(in the rows, 128 means zero)
Rotation paths and how fast each direction turns (deg/step):
Each turn is a multiple of 5 degrees from 10 to 175, or 0.
Each row of a path follows its step; steps can be skipped.
Path 1:
step 0: [129 141 129 138 124 130 123 122 120 133 130 134 137 132 132 134 134 134
 133 131 126 124 128 120 128 142 130 124 118 122 130 134 138 138 137 127
 137 122 122 136 131]
step 1: [117 139 121 130 124 130 131 134 132 126 118 140 122 130 133 123 121 123
 131 132 139 120 133 121 131 131 135 126 120 134 125 138 119 125 130 125
 124 130 127 137 139]
step 2: [125 126 134 116 122 132 124 128 121 120 124 130 133 124 126 126 125 127
 124 127 144 130 129 115 131 138 131 132 132 125 134 123 125 129 120 126
 129 137 127 111 139]
step 3: [120 128 130 140 117 121 115 123 130 140 121 125 132 117 122 127 128 127
 127 128 131 134 135 134 139 140 133 124 130 127 127 119 130 130 138 128
 132 126 127 118 125]
step 4: [127 128 123 132 142 126 134 126 126 124 125 137 127 120 121 132 133 127
 129 127 131 127 124 139 139 141 137 127 130 135 131 145 130 132 137 126
 125 124 139 127 131]
step 5: [130 133 122 127 126 128 137 131 123 135 137 129 142 122 133 139 135 132
 127 132 134 129 125 114 132 132 129 137 113 129 123 131 133 136 127 127
 126 125 132 127 142]
step 6: [117 128 125 129 116 127 125 130 134 133 126 136 130 125 127 129 127 124
 131 122 136 133 142 127 127 127 121 120 117 135 129 134 119 135 126 130
 143 135 124 134 139]
step 8: [125 129 124 135 121 132 121 122 130 125 131 125 136 125 132 131 125 130
 116 134 131 117 139 131 129 141 136 129 137 122 120 119 134 138 137 122
 125 121 135 125 136]
step 9: [121 141 118 133 136 119 123 119 125 127 128 128 122 118 130 134 127 135
 133 118 131 127 123 134 135 136 134 122 130 125 129 134 124 129 126 134
 129 129 127 132 146]
step 13: [126 126 124 133 129 133 119 122 125 131 122 138 132 129 132 135 129 131
 124 126 140 114 123 111 130 132 130 124 134 133 129 127 129 134 141 117
 125 127 135 120 135]
Speeds:
[127 125 125 128 130 131 129 126 127 125 130 129 127 132 124 129 126 128
 128 129 129 127 131 129 126 128 126 127 132 130 130 131 127 132 129 127
 131 129 127 125 128] -> 160
[126 128 129 128 124 130 131 130 124 127 123 128 128 130 132 126 129 127
 127 129 128 129 131 126 127 127 127 129 126 130 129 130 128 129 124 129
 131 126 127 130 127] -> 70
[132 126 127 130 128 124 128 128 127 128 128 129 130 133 131 126 126 125
 127 128 128 127 128 133 130 131 129 129 126 125 131 129 129 130 129 127
 127 126 129 129 126] -> 90
Path 2:
step 0: [136 139 137 118 119 124 130 142 125 131 142 128 125 128 133 127 119 123
 135 126 128 130 126 127 120 129 121 119 128 144 135 123 132 133 130 131
 129 137 135 134 129]
step 2: [147 136 140 130 120 119 123 133 128 128 126 121 131 130 127 121 135 125
 124 129 128 141 117 134 124 121 131 124 120 128 129 121 132 125 130 125
 134 133 133 144 131]
step 4: [137 126 130 132 127 133 120 138 133 121 138 118 119 132 128 121 135 122
 121 125 124 133 133 134 128 120 120 112 124 128 127 114 125 136 124 124
 121 121 133 131 129]
step 6: [135 135 138 121 129 130 124 132 130 126 134 132 120 126 129 108 122 132
 126 119 132 119 123 133 129 119 117 125 135 135 129 127 131 135 130 122
 124 118 135 137 137]
step 7: [140 139 123 125 129 124 119 130 133 134 136 117 133 126 121 116 117 135
 116 125 130 138 116 131 121 135 126 125 130 134 132 124 129 137 133 129
 124 130 134 134 129]
step 8: [135 130 146 118 127 121 127 130 129 119 141 121 124 131 114 124 127 126
 121 122 122 119 122 138 115 131 131 131 130 133 126 128 130 129 126 126
 125 133 131 139 123]
step 9: [136 138 138 130 134 129 127 141 131 130 146 125 131 129 127 128 124 129
 127 131 124 131 125 136 130 125 125 116 122 141 126 119 141 129 119 134
 132 134 135 130 125]
step 10: [143 126 123 132 129 122 120 138 127 124 135 129 116 125 120 128 133 134
 126 129 123 123 120 137 132 133 132 128 123 130 117 115 136 136 123 121
 131 127 127 142 131]
step 12: [136 127 118 127 135 132 123 138 125 132 132 126 122 128 122 127 115 122
 122 120 117 123 119 133 131 125 123 120 137 128 127 118 121 134 129 124
 123 136 141 136 135]
step 14: [132 139 134 119 127 127 125 146 119 133 131 137 128 128 119 121 124 129
 124 128 129 125 128 130 122 123 123 132 126 139 132 123 130 139 130 137
 121 144 132 136 134]
Speeds:
[127 132 129 130 129 128 131 129 132 125 129 130 127 130 129 129 126 126
 130 128 127 126 126 128 133 127 125 128 133 129 128 127 129 128 130 132
 128 128 131 126 129] -> 125
[131 130 127 130 129 127 131 127 127 124 127 130 128 126 129 129 130 126
 129 128 126 130 127 131 124 132 132 127 127 126 130 128 130 129 133 128
 124 126 126 128 130] -> 130
[126 128 128 128 127 128 129 133 128 126 132 128 126 128 128 130 130 126
 129 130 127 126 135 128 128 129 128 127 128 132 129 126 130 129 126 129
 125 130 126 126 125] -> 80
